[[  5   7   1   3   7  -6 -15  10   0   9]
 [ 27  11  35  30   3  13  -8  48  14  15]
 [ -2   3  -4  -6  27   3  19   5  11   3]
 [ 15 -13  26  -4 -27 -11 -15   3  29  34]]
Counting starts at 1.
The entry in row 2 and column 1 -> 27
The entry just left of 9 is 0
The entry in the bottom-left corner is 15
Read off the bottom entry of the column that holds the smallest entry.
-27
Read off the entry directly above the smallest entry.
27
The entry at row 1, column 3: 1
The entry in the bottom-right corner is 34
The entry in the top-right corner: 9
The top entry of the column that holds the largest entry -> 10
Read off the entry in row 1 and column 2.
7
Read off the entry directly below 30.
-6
The entry directly above -11: 3
Read off the entry just left of 10.
-15
The entry in row 1 and column 1: 5
The entry directly below the largest entry -> 5
Read off the top entry of the column that holds the smallest entry.
7

Questions about the grid below.
1) Read off the bottom entry of the column that holds the largest entry.
2) Read off the second largest entry.
3) Read off the entry directly above 0.054.
4) Read off the third largest entry.
5) Read off the entry just left of 0.128.
6) Read off the 1st entry on the diagonal from the top-right corner.
7) Read off the entry just left of 0.179.
8) Read off the smallest entry in the last row.
[[ 0.060  0.145  0.122  0.042 -0.103 -0.163]
 [-0.042 -0.102 -0.062  0.073  0.072  0.035]
 [-0.041 -0.096  0.081  0.056 -0.108  0.030]
 [-0.204 -0.156  0.132  0.158 -0.048 -0.240]
 [-0.124  0.032  0.053 -0.138  0.091 -0.040]
 [-0.091  0.179 -0.060 -0.145  0.174  0.021]
 [-0.026  0.048 -0.098  0.112 -0.054  0.028]
 [-0.130  0.063  0.045 -0.139  0.039  0.053]
 [-0.205 -0.036  0.164  0.153  0.000 -0.194]
 [-0.130 -0.135  0.054  0.141  0.005 -0.158]
 [ 0.062  0.075 -0.076 -0.117  0.041  0.071]
 [-0.036 -0.155 -0.145 -0.026  0.128  0.133]
 [-0.244  0.014  0.220 -0.146 -0.198  0.219]]
1) 0.220
2) 0.219
3) 0.164
4) 0.179
5) -0.026
6) -0.163
7) -0.091
8) -0.244

A =
26 21 20 17 10 1 -14 -5 -11 -26 -44 -34 -1 20 18
-28 -1 15 29 27 17 19 13 12 -3 -6 -10 -9 -22 -42
-6 -5 -20 -48 -37 -6 18 22 21 25 21 16 8 -1 -13
19 6 -11 -6 -2 -21 -38 -41 -13 8 18 20 20 23 14
23 18 23 19 16 9 -7 -11 -4 -12 -29 -42 -25 12 18
1 -9 -9 -5 -19 -45 -31 -9 22 26 17 21 17 21 16
-42 -28 4 17 24 22 21 19 19 7 -1 -9 -10 -9 -28
-27 -43 -28 -3 14 21 17 24 17 14 11 1 -6 -6 -10
-3 -10 -7 -9 -17 -44 -35 -7 12 27 23 15 17 17 10
20 19 2 -8 -7 -3 -15 -37 -35 -10 10 28 22 15 15
-6 -16 -32 -42 -18 7 27 21 15 23 13 15 0 -8 -7
11 -6 -11 1 -13 -39 -44 -18 4 22 28 19 18 21 18
18 19 5 -11 -6 -1 -16 -40 -45 -21 12 25 26 21 17
The entry in the bottom-left corner -> 18
Give the entry directly above the smallest entry.
A: 29
Give the third entry from the end, reading row by row.
A: 26
Give the top entry of the column that holds the largest entry.
A: 17
Give the entry in the top-left corner.
A: 26
The first entry on the diagonal from the top-right corner -> 18
Give the last entry, reading row by row.
A: 17
The entry just right of the largest entry -> 27
Give the smallest entry in the last row.
A: -45
The last entry of the smallest entry's row -> -13
The first entry of the largest entry's row is -28
Give the last entry in the row that holds the largest entry.
A: -42
Give the entry just left of the centre entry.
A: 21
The 4th entry from the end, reading row by row -> 25
Give the entry just right of the centre entry.
A: 19
The bottom entry of the column that holds the smallest entry is -11
Give the fifth entry, reading row by row.
A: 10
Give the third entry on the diagonal from the top-right corner.
A: 8
The smallest entry: -48
Give the first entry in the row that holds the smallest entry.
A: -6
Give the entry directly above the centre entry.
A: -9
The entry directly below the centre entry: 24
The 5th-last entry, reading row by row is 12
The 2nd entry, reading row by row -> 21
Give the entry just left of the largest entry.
A: 15
Give the third entry in reading order.
A: 20

x =  173.5   -36.5   -23.6   -94.6  -147.8    39.0    60.3  -170.2    47.5
The entry just right of 39.0 is 60.3
The centre entry: -147.8
What is the entry just left of 60.3?
A: 39.0

W =
23 -14 25 34 8 -1 -13 31 35 36 -20 17 22 -22 6
-10 -2 -11 12 -17 -7 -4 8 -14 8 -7 -24 -14 -22 36
-10 -25 -9 1 18 -27 -25 6 6 7 -31 31 44 -36 -11
9 -15 10 15 17 -10 -9 12 24 15 -17 25 21 -8 -36
21 0 21 -26 -16 16 -1 -13 20 -17 -4 -13 -20 -43 28
28 8 29 -26 0 21 8 -8 30 -10 10 9 -3 -53 -32
31 -8 32 31 1 10 -3 23 37 27 -9 -3 -19 29 -27
7 -20 8 -17 26 -8 -10 -14 21 -16 -20 35 25 46 -26
-20 14 -22 -40 3 0 11 -28 -32 -35 19 -5 -4 3 -29
Rows and columns are numbered from 1.
The entry in row 2 and column 1 -> -10
Report the entry at row 1, column 2.
Answer: -14
Report the entry in row 1 and column 3.
Answer: 25
Report the entry just right of the largest entry.
Answer: -26
The entry directly below the centre entry -> -8
The entry just left of the centre entry: -1
Report the entry in the bottom-right corner.
Answer: -29
Report the entry at row 2, column 3.
Answer: -11
The entry at row 1, column 1 -> 23
The entry just right of the smallest entry is -32
The maximum -> 46
Report the bottom-left entry.
Answer: -20
Report the minimum.
Answer: -53
Report the entry in row 3 and column 3.
Answer: -9
The top entry of the column that holds the smallest entry -> -22
Report the entry in row 3 and column 2.
Answer: -25
Report the entry just left of the smallest entry.
Answer: -3
Report the centre entry.
Answer: -13
The bottom entry of the column that holds the smallest entry: 3
The entry just right of the centre entry -> 20
Report the entry directly above the smallest entry.
Answer: -43
The entry in the top-right corner -> 6
Report the entry in row 3 and column 1.
Answer: -10
